Q_76: [-15   4  -9 -29 -22  10   0]
Q_179: [26  1  7 -1  5 21 -7]
Q_475: [21 -5  4 -2  4 13 -5]
Q_436: [-27 -38 -15  14  10 -57  12]
Q_424: [36 32 25 28 19 32 -9]
Q_785: [ 21  -5 -20 -28 -19 -19   6]
Q_55: [26  1  7 -1  5 -7  7]
Q_483: [29  0 16 35 28  0 -3]
Q_238: [ 41 -18  10  18  23   6  -6]
Q_730: [ 18   0   3 -11  -3  21  -6]
Q_597: [-30 -33 -15  14   8 -56  13]
asked: [ 18   0   3 -11  -3  21  -6] => Q_730
asked: [ 41 -18  10  18  23   6  -6] => Q_238
asked: [21 -5  4 -2  4 13 -5] => Q_475

Q_402: [-23  11  14 -14 -18   7  -6   1  -3 -12  10  23 -19 -15 -30 -17   4  11
 -22  -1   2 -21  -5  -8 -25  10  35  -1]
Q_956: [  0  -2   7   6 -11   7  11   1 -10 -18  31   8  -6  25  16  -1  10 -16
  14  -9 -15  11 -21  -8 -11 -12   2  16]
Q_301: [ 24  -2  -8  13  24   7 -20  -8   4  13  10 -22  -1  10 -22  -1 -19 -21
  32  -1  18 -10   2  14   3   1 -31 -18]
Q_632: [  8   5   7  -7  -4  -2   2  -8  -3 -30  31  -7   3  -5  16  -1  10   6
 -13  12 -21  -5 -21   1  -4  -3   2   8]
Q_361: [  0  11  -1 -14  17 -23  -6   5  19   7 -31   8  -1  -5 -15  31  27  -5
  14   1  -9 -10  40  23  -4  -3  24 -35]
Q_368: [  8   5   3  20  -4   7   7  -5   8 -12 -31 -14  12   0  -7  15  -8  11
  -4   4   2   1  10   1  10   1  -9 -18]
Q_390: [-31  11  11 -22 -18   7 -11   1   1  -5  10  -6   0   1 -30 -17  -2   6
 -22  -1  -4 -31  -5 -12 -25  10  35  -1]
Q_271: [  8  18  -8 -14  10 -15  -6   5   8   7 -31   1  -6   0  -7  31  10   6
  14   7  -4 -10  33   5   3 -25  13 -35]
Q_611: [ 24  -6  -5  27  24   7 -20 -18   8  20  10 -29   3   5 -30  -9 -19 -21
  41  -7  24 -21   2  10   3   1 -31 -18]
Q_50: [  0  -2  -1 -14  -4  -2   7  -5  -7  -5  21   1  12   0   1  -1  -2  11
 -13   1  -4 -10   2  -8  17   6  24   8]
Q_183: [-23  11  18 -14 -18   7  -6  -8  -3 -12  10  16 -19 -15 -30 -25  10   6
 -13  -4   2 -21  -5  -8 -25   6  35  -1]
asked: [  8   5   3  20  -4   7   7  -5   8 -12 -31 -14  12   0  -7  15  -8  11
  -4   4   2   1  10   1  10   1  -9 -18] => Q_368
next: [ 1 -6  0] => [-7 31]
Q_632? => [  8   5   7  -7  -4  -2   2  -8  -3 -30  31  -7   3  -5  16  -1  10   6
 -13  12 -21  -5 -21   1  -4  -3   2   8]

Q_844: [  1  13 -13   1  -2  20  -1  16   4 -34   0   5  -5 -14   9  -9  42  13
  -6  12  -2  13 -14 -11  -7  -8  -7 -15  10   6  18  12  20  -4  22  13
  -1  19]
Q_991: [ -6  -1 -16  12  -5  13  -8  10 -13 -17   0  20   3  -8   4  -4   7  -1
  11 -10   3  -9  -3 -12  -4 -19  -6   1   5   4  10   9   7   9  10  17
  -8  -7]
Q_561: [ -6  -1  -2 -20 -19 -27  10   7 -29  14  20  -1  -7  -6  -7  26  -2 -17
 -19  -4 -20  34   7  -2  -4  -4 -14  -5  -2  19  -9   8  17  -3  27 -11
  10  13]
Q_196: [ 14   4  19  -7  -9 -10   0  -1  10   8   8 -26  -5 -23  20  19 -21  -5
 -18  -7 -30  20  -3  23 -17  24   6 -27 -22  -6 -16  -4   2 -28   4  -3
  42  -7]
Q_614: [ -7  -8 -15  -7  -3  -9   8  13 -16  -1  14  28 -12   4  -9   4  24   8
   7   7   7  15 -16 -13  12 -23 -11   1  18  22   1   3  26   0  25  -8
 -14  24]
Q_873: [ -2 -16  -9 -17   9  -7  22  14 -13  15  11  23  -9   9 -19   9  18   2
  16  13  20   7 -18  -3  23 -16   1   2  25  16  -8 -10   9   0   6 -18
 -17  23]
Q_101: [ -9  -8   1   2  -7  11  -2   7   2   7 -11  -9   5   5 -12   3  -1 -17
  13 -13   8  10  16   1   8  -4   0   0   1  -8   9  -4 -15  14  -9  13
 -24 -11]
Q_866: [ -6 -13   3  35  -3 -28  -7  -6  -5  12  13   8  -4  -9  22  -2 -36   3
   3 -26 -12 -12  -3  12 -10  -8  -6   3 -23   0 -25  14   4  -8   5  -8
  33 -20]
Q_505: [ 11   2  -5  19  -3  35 -21  11  17 -34 -12  -6  11 -26  32  -8  -2   6
   0 -15  -8  -4 -11   7 -16  -3  11 -20 -16 -14   9  10  -3  -7  -5  31
  23 -18]
Q_418: [ 15 -24 -39  12   5 -19  14   7 -25   3   7   5  15 -12 -13 -10 -10  11
  17 -27  -9  19 -12 -24  36 -38 -13 -13  22   5   1  43  12 -34   0  16
   2  14]
Q_503: [ -8  -3   3 -11  -6 -24  16   2 -11  13  16   6 -15   6  -8  13   7  -5
 -10  12  -5  15  -7  -3  -3   1 -12   1   5  16  -9   0  19   0  21 -16
   2  16]
asked: [ -9  -8   1   2  -7  11  -2   7   2   7 -11  -9   5   5 -12   3  -1 -17
  13 -13   8  10  16   1   8  -4   0   0   1  -8   9  -4 -15  14  -9  13
 -24 -11] => Q_101
asked: [ 15 -24 -39  12   5 -19  14   7 -25   3   7   5  15 -12 -13 -10 -10  11
  17 -27  -9  19 -12 -24  36 -38 -13 -13  22   5   1  43  12 -34   0  16
   2  14] => Q_418
asked: [ 11   2  -5  19  -3  35 -21  11  17 -34 -12  -6  11 -26  32  -8  -2   6
   0 -15  -8  -4 -11   7 -16  -3  11 -20 -16 -14   9  10  -3  -7  -5  31
  23 -18] => Q_505
Q_505? => [ 11   2  -5  19  -3  35 -21  11  17 -34 -12  -6  11 -26  32  -8  -2   6
   0 -15  -8  -4 -11   7 -16  -3  11 -20 -16 -14   9  10  -3  -7  -5  31
  23 -18]
asked: [ -6  -1 -16  12  -5  13  -8  10 -13 -17   0  20   3  -8   4  -4   7  -1
  11 -10   3  -9  -3 -12  -4 -19  -6   1   5   4  10   9   7   9  10  17
  -8  -7] => Q_991
next: [ 22  14 -13  15  11  23  -9] => [  9 -19]

Q_553: [-30  10 -28  -2   7 -12 -12  -4 -20   9  20  -2   7 -52  55  36   8   5]
Q_833: [-30  10 -28  -2   7 -12 -12  -4 -20   9  20  -2   7 -56  51  28  10  11]
Q_731: [-30  10 -28  -2   7 -12 -12  -4 -20  14   5   8  21 -56  49  44  23   9]
asked: [-30  10 -28  -2   7 -12 -12  -4 -20   9  20  -2   7 -52  55  36   8   5] => Q_553
Q_731? => [-30  10 -28  -2   7 -12 -12  -4 -20  14   5   8  21 -56  49  44  23   9]
next: [ -2   7 -12 -12  -4 -20   9  20  -2   7 -52  55] => [36  8]
after: [-52] => [55]
after: [23] => [9]

Q_373: [ 22  -9  20  19  10   6  30  22  18   4  -4  11   8   9  35  20 -25 -20
 -10   1 -27  -2 -14  -5 -20  18  31   4 -25  12 -12 -22  -5 -25]
Q_918: [-34  -2 -45   9  -6  17   1  14 -37   4  -1   2  27   4 -19   5  -9   3
  11  -3 -25 -37  -9  -7  42  14  -4   8   6 -10   0 -12   3   1]
Q_587: [ 32 -18  19  15  -3   4  31  12  30   6  -5  10   4   0  28  13 -19 -17
  -9   8 -22   7 -24   8 -28  16  29   8 -21  14 -11 -26  -5 -24]
Q_685: [ -8  -1   2   9  19  13 -18  22 -21  -3  -6 -24  10  41 -11  17   7   3
 -15 -21 -13 -30   8 -26  18  13   5   1 -23 -12  -2  -4  -5  17]
Q_587? => [ 32 -18  19  15  -3   4  31  12  30   6  -5  10   4   0  28  13 -19 -17
  -9   8 -22   7 -24   8 -28  16  29   8 -21  14 -11 -26  -5 -24]
next: [  9  35  20 -25 -20] => [-10   1]

